Which row each row swaps with, under one turn or mirror
The rows were stretched afterwards, more along some directions than others.
k43: [ 13   4   3 -16  -8 -11   2  -7  -4  -8  -5   0   0  12   5  -2]
k210: [-15   3   5   3  -7 -11   8  12  14   0  17   5  -1  -9   4   0]
k619: [  4 -10 -10  -7  -8 -25   8   3  20  -6   7 -13 -13 -14   3   3]
k832: [  1   0 -19 -10   2 -19 -12  15  -1   3 -11  -6  -1 -28  17 -11]
k713: [  0  -3 -12  -9   7 -14  -8  11  -2   9 -12   8  -6  -3  21 -10]
k807: [  0 -15  -5   1  -4 -11   0   8   7  -5  -9   1  11   1   7 -11]
k79: [ 11  -1 -13 -20  13 -10 -12  11  -4  -4 -17  -2   7  -4  17 -17]
k879: [ 18  -6 -23 -12   1  -9  -5   9  -7   5 -12  -6   8  12  16 -11]
k525: [ -4  -4   5 -16  -6 -17   8   8  -7  -1   7   2  -7  -3  -4   6]
k201: [  6 -13  -9 -18  -1  -7 -13  17   0  -1 -20  -4   7 -13  -1 -11]
k958: [ 18  -4   3  -5   6   0 -11  14 -10   4 -21   7  11   5   4  -4]
k145: [  0   7 -17 -16   0 -18   5   5  -1  12   9  -6 -12  -7  17   1]
k76: [ 20 -12 -13  -9   0 -20   4   8   7  -2 -13  -3   6   6   5 -14]
k656: [ 11 -11  -6 -13  -2 -15   6   2   5  -7  -6   0   6  17   2 -14]
k184: [  1 -12  -2 -10 -11 -11   3   6  19  -2 -11  -3   3  -9   0  -8]
k285: [-13  -2  -1  -3 -11 -15  14   6  16   4  16   6  -4   2  -1  12]
k165: [ -9  -4   8   0 -14  -9  16   7   4   9   1   9   2   8  -2  15]
k899: [ 16  -9   9  -6  -5   0   5  -9   1  -5   8  -3   7  22   2 -16]
k902: [  7   1 -17 -11   0 -11   9   7 -10  10  11 -11   5  10  12 -12]
k584: [  6  -7   2  -4   4  -7 -10   1   2   3 -28   4  11   5   7  -6]
k721: [  6  -2 -26  -6  -4 -14  -2  16   8  15   5   6   8  -4  20 -16]
k687: [ 9 11 -1 -7 15  1  3 -2 -7 -1 -3 -4  1  7  9 -2]
k756: [  6   6 -34  -3   5 -21   3   9   5  11   6  -4   1  -8  21  -4]
k530: [  4  -4 -17 -17  -8 -21   9  -6   0  -3   1  -6  -1   2  12  -9]
k773: [ 14   6  -9 -11   2 -22  -1   8 -10   6  -8  -2  -8   3   4   4]
k85: [ 26  -8  -9 -15   9  -8 -10   3  -9   3 -25   3   3   6   9  -7]
k819: [  4  -1 -10  -1  -1 -17   9   4  -4  17 -10  -3  -3  -1  14  -6]
k307: [  4  -7  16  -8  -9  -1   5   1   3 -14 -12   5  10   7  -3   2]
k491: [-10   3  -8  -6   3 -16   4  14  -4  10 -18  -1  -7 -15   9   7]
k614: [ -7   0 -17 -16 -10 -24   9  10  -8  17   6   0 -11 -14   5   0]
k846: [-23  -5  15  -3   0  -7  13   6   1   5  -3   8  -2  -1  -2   8]
k300: [ 19  -2  -8 -14  -4  -4  -8   2  -9   2  -6 -13   0  -4   7  -5]
k646: [ -3  -6 -10 -11   3 -21 -11   7  18 -12  -2 -13  -7 -22   6   1]
k90: [21  2 -8 -2  9 -1 -2 -8 -9  4  3 10 13 20 16 -9]
k371: [  1  -7 -19 -15  -5 -17  -8  16  17 -10   4 -10  -5 -21   2   5]
k708: [ 12  -1  -8   2 -14  -9  14   0  10   2  16  -5   0   8  -1   5]
k608: [ -4   0 -22  -3   0 -16   1  18   7   6  -5 -12  -6  -9  15  -6]
k419: [ 17  -6   0 -13  -2 -11   4   7   3   1  -9   7  -2   9   0  -9]

k76 is swapped with k165
k300 is swapped with k832
k285 is swapped with k656
k608 is swapped with k90

